One turning vector, and how many steps it has turned
The counts run from 0 to 332.
[-10.1  12.6  -4.9  29.8 -12.4  17.7  -2.0  22.8  10.0   7.6 -19.7  23.4
  24.6   9.0  13.3   3.5 -34.6 -30.7 -26.1 -12.0  -2.2   2.0  -6.4   9.1
   6.7  16.6  12.6  20.4 -12.6  11.5  20.5   1.6  29.4   6.8 -25.8   0.1
   0.5 -48.1 -31.0 -12.6  26.0   8.1  -7.6 -30.2 -11.4  12.3  22.7 -23.4
  -2.8 -10.1  -3.8 -34.7]
332
[-11.4  -7.4  30.0  -1.9  11.7 -19.5 -28.3  -0.7  -8.1 -45.5 -17.0  -5.3
 -26.7 -13.6  24.6  14.8   0.6   2.1  24.3  -5.9  31.7   8.9  19.3  21.9
  22.9 -26.4  -9.3   5.5  -8.3   9.1  20.4 -21.0  23.7  10.8 -27.2  16.5
 -14.5 -12.7  37.1 -27.6 -11.9 -14.4   2.7   6.9   6.8 -34.8  -0.7   1.2
 -18.2  15.3  14.0   7.3]
263
[  3.9  25.5  10.6 -42.1   4.6  -6.5  14.3   4.6  -4.9 -20.6  37.3  28.3
 -47.1  -2.6  23.9   7.9 -14.5   2.8  29.3   3.9 -18.4  -2.4  -1.4 -15.8
  -6.6   8.2 -34.2  26.9 -28.3  19.6  -9.0   1.5 -27.6   0.7  -1.8   9.8
  10.3 -10.0 -10.4  -5.4 -23.9 -10.4  -2.3   5.1 -20.0  23.7  12.3 -44.6
  -3.3  12.6  43.4  -7.9]
236
[  9.7  -9.9 -17.3  -9.3  14.1  -8.0 -25.8  -9.8 -13.9 -23.4  -5.5 -11.1
  13.7  -9.5  24.2  26.7 -17.8   0.8  12.3  17.7  24.3  10.1 -26.4  40.6
   4.6 -37.3   3.0  -1.8 -48.1   1.5 -13.7 -21.6   4.8  23.5   0.2   9.9
   4.0 -52.8  10.9  18.2 -27.0 -20.6   6.3  -1.9  10.1 -38.4  -7.2   0.0
 -14.3 -26.2  -4.8   3.5]
39
[  5.3  -2.7 -21.3  40.6  21.9   0.4 -30.4  21.8  -5.7  -4.0 -15.7   4.5
  29.1 -26.3  10.0   3.9 -25.4  -7.4  -2.2  11.0  14.9   3.5 -17.8  26.3
  -6.1  -6.8  20.2  12.9 -24.3   9.7  -0.4 -26.1  10.4   7.9  12.8   4.3
 -35.3 -39.8  -9.0  -3.6   7.7 -23.8 -12.3 -19.2 -11.8 -20.0  -2.2 -19.6
 -25.4 -24.6 -24.6 -11.4]
188
[-24.9  -0.6  12.6  31.7  11.9  23.1 -16.6  30.8 -33.2 -13.3 -14.8  15.6
 -19.2  -9.6  10.9   6.7 -28.6  -5.5  -4.8   0.9  27.0 -30.6 -10.8   3.7
  20.1  19.2 -12.4  -2.7   6.1   6.5  11.1 -28.9  41.4  -5.2 -22.2  22.4
  -9.4 -32.4 -11.0 -25.8  27.7 -19.6 -35.5 -33.5  -5.7 -30.6  31.8 -12.2
 -15.6 -10.6   4.1  -7.5]
328
[ 34.9   6.7  17.1 -18.8  12.6   0.3 -23.5  13.1  40.1 -29.9   8.8  13.6
  13.9 -21.2   5.9 -16.9  10.5 -40.2 -15.5   1.1 -52.6  -0.2  10.3   5.6
  -1.3 -10.0  13.9   3.4 -16.3  20.9   3.6  21.7   0.5  16.7 -26.2   3.6
 -11.7 -10.6  38.3 -27.7  -5.7   8.8  38.0   2.0 -24.1   2.8 -12.0 -28.7
  -4.3   3.8 -23.7 -12.0]
67
[ 20.5 -18.6  14.3  26.4 -22.0 -47.0   0.6 -28.1  -5.4   0.1 -12.7   9.4
  13.6  -9.7  16.3  36.9  -9.3 -26.0  -8.3 -18.0  28.1  21.8  11.2  11.2
  41.7  10.4   9.9  -3.2  12.8 -35.7   4.0  17.6  30.0  38.1  -8.6   9.6
   1.2  -8.9   9.3   4.0  12.6  24.6   2.3 -17.7  12.8  26.5   5.8  14.1
  20.1   0.8  19.8 -25.4]
117
[ 53.5 -19.3  -3.4   4.5 -21.2  29.3  -8.8   3.2  12.8   9.6   3.3  -9.6
  16.8   5.4 -13.5 -16.0  17.8 -23.5 -12.8 -22.1 -40.7   9.7  13.3  42.9
  23.6  14.4  15.6 -13.7   4.4   2.6 -14.6  21.0  15.9  25.1 -26.1  17.8
  -2.3  10.9  49.9  -9.2  12.5  29.4  -7.5   7.3 -13.2  24.3   4.2  16.4
  14.8   5.9  19.9  -8.3]
289
[ 15.1   6.2  14.7  12.9 -10.4  26.4   0.8  -3.2   2.2   7.9   2.5  -5.5
  -4.8  -0.2  10.8   3.2 -31.7 -41.3  -1.7  -1.1 -27.6 -20.4 -27.4  42.0
  37.7  21.3  -0.2 -25.1   1.1 -32.6   4.9  -1.4  36.2  -6.2 -30.8  17.7
  28.7  10.7  28.1  -7.4  28.2  10.4 -36.0  -3.7  25.6 -24.0  15.2  -7.1
  34.7 -23.6  14.6   1.5]
308
[ 23.9 -23.9  -1.5 -33.6 -10.1 -23.4  -1.4 -15.4  13.7 -12.3  25.3 -29.3
  -2.6 -14.7   6.3  10.8   8.6  -9.9  10.6  -1.1 -13.4  13.4  -9.2  45.5
  27.3 -26.9   8.7  -3.4 -34.9  -8.0 -23.6  -3.8 -12.1  34.0 -24.3 -10.0
  24.7  -3.5  50.9  23.3 -23.2   1.1  14.1  23.9   4.7  22.4 -19.9  18.6
  24.8  -2.5   8.2  12.4]
80
[ 19.0  -5.0  17.2   5.7  13.2 -29.8 -12.6  -3.9  -5.9 -29.7  -3.3  17.2
 -19.3 -28.2  22.9  32.2  20.1  -9.1  24.8  13.3  12.1 -16.0 -16.5 -17.9
  -1.5 -22.2 -19.3 -20.2   9.9  -6.2 -35.0 -13.5   2.4  23.6  41.6  40.9
   2.0 -20.8   0.0  11.7 -23.9  -1.4 -10.4 -39.2  -4.6 -13.5 -15.0 -25.2
  -0.9  -4.1   6.4  -4.7]
42
[ -0.3  -5.1  -2.7 -19.6  20.4 -13.9 -39.0   4.7 -17.5 -28.7  -1.5   4.2
  -4.5 -29.6  34.1  25.8 -19.0 -10.1  28.8  16.3  32.7   9.2   3.6  14.9
  -0.9 -27.1  12.0  32.2 -43.6  11.9   4.0 -28.1  -8.1  12.7  18.5  -9.4
  -3.1 -32.7  11.0 -16.1  -3.4 -35.3  -5.3  -2.5   2.6 -37.4   7.7 -17.6
 -17.7 -14.5 -15.4 -10.3]
40
[ 39.4   7.0   7.7  16.1 -18.9   2.6   7.6 -10.4  -4.2  -3.6   3.2 -11.9
 -39.5  -0.9  10.9  24.0  -8.8  -7.5  16.3  -9.4  -1.7   7.6 -23.6  20.4
  11.3  35.2  -2.0  -7.5 -15.6 -45.3 -19.4   8.7  -3.8   4.5 -43.9  23.3
  10.7  -9.1  31.8  24.3 -12.4  13.0  -1.5  26.1  24.5  13.8 -13.5   1.6
  -2.2 -23.7  42.6  -5.2]
94
[  5.2 -22.4  31.2 -14.2   1.0 -11.7 -13.7 -10.3  18.0 -40.7  -8.4 -16.6
 -10.5 -14.1  25.3  34.5  -5.3 -13.7   1.4 -16.9  15.8   8.4   4.3  11.0
  30.1 -19.5  -5.5 -12.2 -16.6 -14.3  10.4 -18.7  20.6  16.5 -30.3   6.6
  -0.6 -40.2  19.8  -7.9 -29.1 -13.9  32.9   1.5  17.9 -32.2  -7.0   6.7
 -14.8  -8.3  -0.2  -4.2]
262
[ -8.7  11.3   4.0 -20.9   3.4   1.9 -13.9  22.6  11.1 -30.7  16.9  -1.8
  16.7 -12.3   7.9   7.3 -20.9 -29.5 -12.5   1.3 -48.2  -2.2 -16.4   1.7
   3.9 -17.8   4.0  39.0 -40.8  38.2  -8.2  12.9 -29.0   6.0  -1.1   1.9
  -5.3 -25.1  26.5 -13.7  -5.2   6.9  42.0  21.3  16.0   1.6 -13.1 -32.2
  -6.0   4.1  11.7   4.8]
216
[ -7.1  -4.5   9.2   7.6  -7.0  30.9   4.1  13.3 -26.5  20.0  10.1  18.6
 -21.3   0.6  25.0  -1.4 -25.6 -25.1  26.4   4.8   8.5   2.3  16.5  25.8
  11.1   7.3   8.0  -2.3  -0.6  17.3  14.4   5.1   6.7  -1.8  -6.5   3.7
  25.6  25.7  -2.3 -46.9  36.1  -2.3 -41.6   7.5 -11.2  24.1  48.5  -6.0
  23.9  11.0  20.2 -12.1]
310
[-17.0 -49.0  18.7  18.4  -9.7 -16.4  -2.3  12.7 -10.2 -29.7 -20.3 -13.0
 -16.3  -0.1 -11.8  11.2   6.6  -1.1  23.0  -0.3  29.8 -15.8  22.8   3.1
  35.7 -27.2  -9.4 -27.7  24.9  12.9  -0.9 -13.2  40.7  13.4  -8.6  31.7
 -10.7   2.5  16.8 -21.3  24.5  -5.0 -21.4 -20.8  -1.6   8.5  20.0  18.5
  -5.0  14.4  19.7   9.6]
125
[ -5.8  -4.4   8.7  16.8  -9.9 -27.0 -15.1 -12.2  14.9  -9.9  -9.5   1.2
  19.1 -13.2  21.6  33.2 -19.7 -38.9 -20.1 -21.3  11.7  11.3   1.7  10.3
  25.7  26.5   2.1  10.4   4.4 -26.2  25.2   9.3  35.8  42.2 -26.7   0.2
  10.8 -25.0   4.6 -33.1  -5.0   5.8  19.9 -18.7  18.9 -10.1  16.8   5.2
   5.3   0.6   6.0 -24.4]
118
[-10.5   2.1  18.0   2.1 -23.2  24.5  -2.3  12.7  16.5  12.7 -14.9  19.2
 -32.6  27.1  47.8  -3.0 -31.1 -20.2  13.6 -10.2  24.4  21.8  26.3  32.6
  24.3 -10.3 -12.5 -10.8   1.7  26.0   9.7  -5.9  31.2   9.8 -44.0   9.2
  -5.4 -31.8   0.1 -30.2  11.0 -14.3 -19.3  -8.3 -19.2  20.9  26.3 -16.6
  -9.8  10.3  18.8 -23.9]
110
[ -3.5 -16.9  16.2 -12.4 -14.5 -28.9  20.6 -12.0 -17.7 -21.5   3.5  -2.2
 -21.5  -8.8 -11.9  -3.2  -2.4   0.5  15.4  -3.0  -8.2 -26.3  -3.3  -6.0
  35.2  38.3   4.6   3.6  11.9  -6.9  -6.9  20.8 -13.2  15.1 -19.9  16.5
  13.1  27.2  13.1 -15.1  28.4  33.0  -6.9   4.3   4.1  41.8  20.9  17.0
  20.1  22.6  60.8   0.3]
297
[ 28.7   0.9 -38.7 -14.7  -7.3 -17.9   9.4   1.8  10.1  15.9  30.6   4.5
  29.0  -4.8 -15.3  -8.4 -18.5  -5.6   4.0  19.6 -25.6  -5.6 -35.0  20.7
   7.4  14.5  17.1  15.0 -36.4  -1.1 -27.6   8.9 -22.4  17.2  10.6 -18.4
   4.5 -26.3   4.4  55.8   1.5  -6.6   4.9  -4.1 -14.0  36.9   7.6 -17.7
  26.2 -28.9   4.8  -9.1]
15
[  5.7  25.6 -25.9  13.7  19.0   3.5 -23.4  20.3  -9.6  -2.7 -12.3  24.9
  24.9  -3.8  23.5  13.8 -19.8 -28.9  -9.2  -5.0  -4.6   6.3   9.4  -0.8
  -5.2   3.4  19.1  38.4 -22.2  24.4  -1.4   0.5  10.1   8.1  25.3   7.2
 -24.5 -49.6 -12.0 -10.8  13.0 -23.0   0.2   1.5 -15.2  -3.3  21.7 -37.9
 -19.1   3.7  -1.5 -31.6]
193
[ 10.9  -8.5 -25.5  -0.4  14.8 -30.6 -22.4 -18.1  12.5 -41.5   0.4  -3.9
  28.0 -11.4 -20.5  17.9   7.7  -3.8 -18.4   2.3 -11.5 -29.7 -30.0 -12.0
  25.5 -16.0  14.0   7.1 -11.2  -3.4 -22.9  -0.4  13.2  28.6  20.8  20.8
 -21.7 -40.3  30.8  18.0 -13.7   5.8  16.0 -28.7  14.2 -27.3 -17.6   2.7
 -12.5  -1.9   5.8   4.8]
201
[ 22.6  15.7 -10.2  20.6 -12.1  32.0  -1.2  22.3  -2.5   2.2  -4.4   4.1
  19.9   0.7 -28.3 -22.7 -12.9 -31.5 -27.0 -11.3 -46.6 -33.0 -21.0  23.9
  18.5  27.5  13.0   1.3  -0.1  -2.0 -24.2  12.6  14.3   4.6 -22.5  16.5
  -7.1  -0.9  33.9  -7.1  17.9  28.1 -16.2 -10.1   4.7  13.0   7.2  -9.5
  12.9  -1.1  23.0  -0.1]
150
[ 35.2  24.6  -7.5  16.7   9.6   5.3 -33.2  -7.9  11.9 -33.3 -14.2  -0.2
  -0.9 -12.9  12.3  35.9  -8.8 -17.4 -11.0 -12.6 -22.8  -5.4   2.8  -9.0
   3.2   3.8   0.9  28.1 -38.6  -0.9 -12.8   3.4   3.3  20.3 -14.7  28.7
 -34.5 -45.6  24.9  -0.5 -12.5  12.1  27.9  15.5  12.5 -20.1 -14.5 -30.2
 -28.3 -13.2  18.8 -22.1]
53
[ -9.1   9.0  -9.1  15.9   3.4 -20.8   7.6  26.7 -11.6 -14.2  -5.7  42.0
  12.2  -5.7  13.3  12.2 -16.0  -4.8   4.0   9.7   9.8  -2.5   9.0 -16.2
 -14.3  -4.2   5.7  26.2 -10.0  41.3  -8.1   8.2 -12.8  15.5  29.7  14.4
 -17.8 -38.4 -34.9  -7.6  18.6  -6.0   6.2 -10.8 -22.8  34.3  14.8 -28.6
 -21.9  14.8  -9.8 -32.5]
194
[ 36.0  11.9  -5.6 -28.2  -8.4  -7.8  28.3  -9.9  -1.2   5.8  37.7  11.0
 -35.8   6.1  16.9  22.8  -1.9   1.4  33.7  -3.4 -17.2   7.3 -17.4   6.4
 -10.4  -2.2 -22.8  -0.9 -28.3   6.5 -32.1   9.7 -30.6  22.1   3.0  23.0
  18.7 -17.4   3.4  37.8 -27.7  -0.5 -13.0  -2.4 -16.8  42.0 -18.4 -12.4
  -2.7   1.9  43.3  -0.6]
237
[ 17.3 -25.4  -5.0 -14.5   2.3 -17.0   1.9  35.8 -12.8   3.3  15.5   6.5
  24.2 -19.1 -39.8 -20.0  10.9  -2.5   0.4  16.7 -32.1 -24.3 -28.4  27.7
  -3.6  -0.8  13.0 -32.7 -17.1  24.6 -26.9  -3.0 -18.2  28.2  18.3  17.7
  15.2  -1.0   0.5  25.0   5.8   4.8 -21.5 -23.3 -32.6  37.1   8.6 -15.7
  22.3  -9.1  -7.8   4.8]
5
[ 13.5 -47.9  -6.9  22.5   0.3 -10.6  -8.2  20.1  -7.3   8.9 -15.5   5.6
  18.3 -17.6  -9.9  -2.8  -1.9   2.2  -1.3   7.2  36.6  -5.2 -15.4  41.4
  23.8   5.1   7.1 -30.8   6.1 -35.0 -19.2 -21.3  44.2  23.9  -8.6   6.2
  11.5 -21.1 -16.9  21.9  20.5   0.6 -33.8 -28.4 -13.3   1.3   1.1  11.8
   1.0 -25.0 -23.4  -0.1]
326
[ 18.6 -28.6   0.5   6.4   9.7 -38.7 -16.1  11.3  20.1 -24.9  -3.6  14.6
   0.1 -37.1 -19.1  -8.0  18.2  -2.4  33.8  44.5 -25.9 -24.3   9.6   7.7
   5.0 -24.7  39.7  -3.1  -7.5  23.7 -34.8  -8.8 -26.8  -2.0  13.9  20.0
 -34.7   0.3   1.8   6.8  11.4   5.5  -0.6   2.6 -29.2  20.3  -3.9  -8.2
  -6.0 -11.9 -20.4  -0.9]
209
[ 23.4   8.3 -26.1 -16.5  -4.6  -7.5  -8.6 -11.2   8.8   8.6  30.9  11.6
  14.6  -9.6  14.0  11.9  -1.8 -13.2  22.8  30.9 -30.2  -6.6 -33.0  29.4
  11.0 -25.2   0.6 -13.0  10.7  17.9 -30.4  14.5   5.5  22.0  34.8  11.9
  13.2  -4.3  18.2  19.4  -8.4 -23.4 -35.1 -33.2 -24.0  -0.5  -8.7  -2.5
  20.5  -5.4  -9.7  -3.9]
24
[ 36.5  15.3  -7.1 -11.3  -0.3  -2.9   0.0  -9.1   8.6 -13.4  27.5   2.1
   8.8 -18.8   7.3  18.1  -5.7 -27.2  -5.5  -8.6 -37.1  22.7   5.7  26.6
  13.0  12.3  27.9  23.7 -31.4  -4.6   1.7  29.6 -18.4  28.5 -11.0  -9.5
   0.2  10.3  53.0  -7.8 -10.2  17.9  40.4  26.5  18.8   7.1   2.2  -0.1
  13.5  -5.7  14.6 -12.9]
76
[  2.5  -0.2  -0.8 -38.5  24.7  -4.0 -12.3  -0.8 -25.2 -43.3  14.2  -0.1
 -24.9 -22.4  -7.9   1.5   8.6  13.2  36.5  12.3 -10.3 -27.3  -9.2  -7.3
   2.0 -16.6  -4.5  13.1 -22.2  23.8 -19.2  -9.3 -23.4   7.1  30.0   6.6
   2.3  13.3  29.7 -25.8  -4.6 -14.5 -12.3  18.8   5.7 -16.9   4.9 -16.9
  -0.8  26.3  15.5  11.1]
222
[ 35.9   3.0 -19.4 -34.7 -12.0  -9.4   4.2 -14.1  16.0  -1.1  28.4   9.6
  -2.5  15.4  22.0  25.2 -11.7 -13.6  14.8  -1.1  -5.0  11.0 -20.5  39.9
   9.0  -8.7  -3.5   8.8 -38.2 -13.4 -21.1   3.3 -14.5  28.7 -13.8   0.7
  14.3 -30.2  27.3  48.0 -29.8   1.6   2.3   3.0  -1.6  18.1 -16.7   1.6
   1.0 -15.2  15.1  -3.6]
238
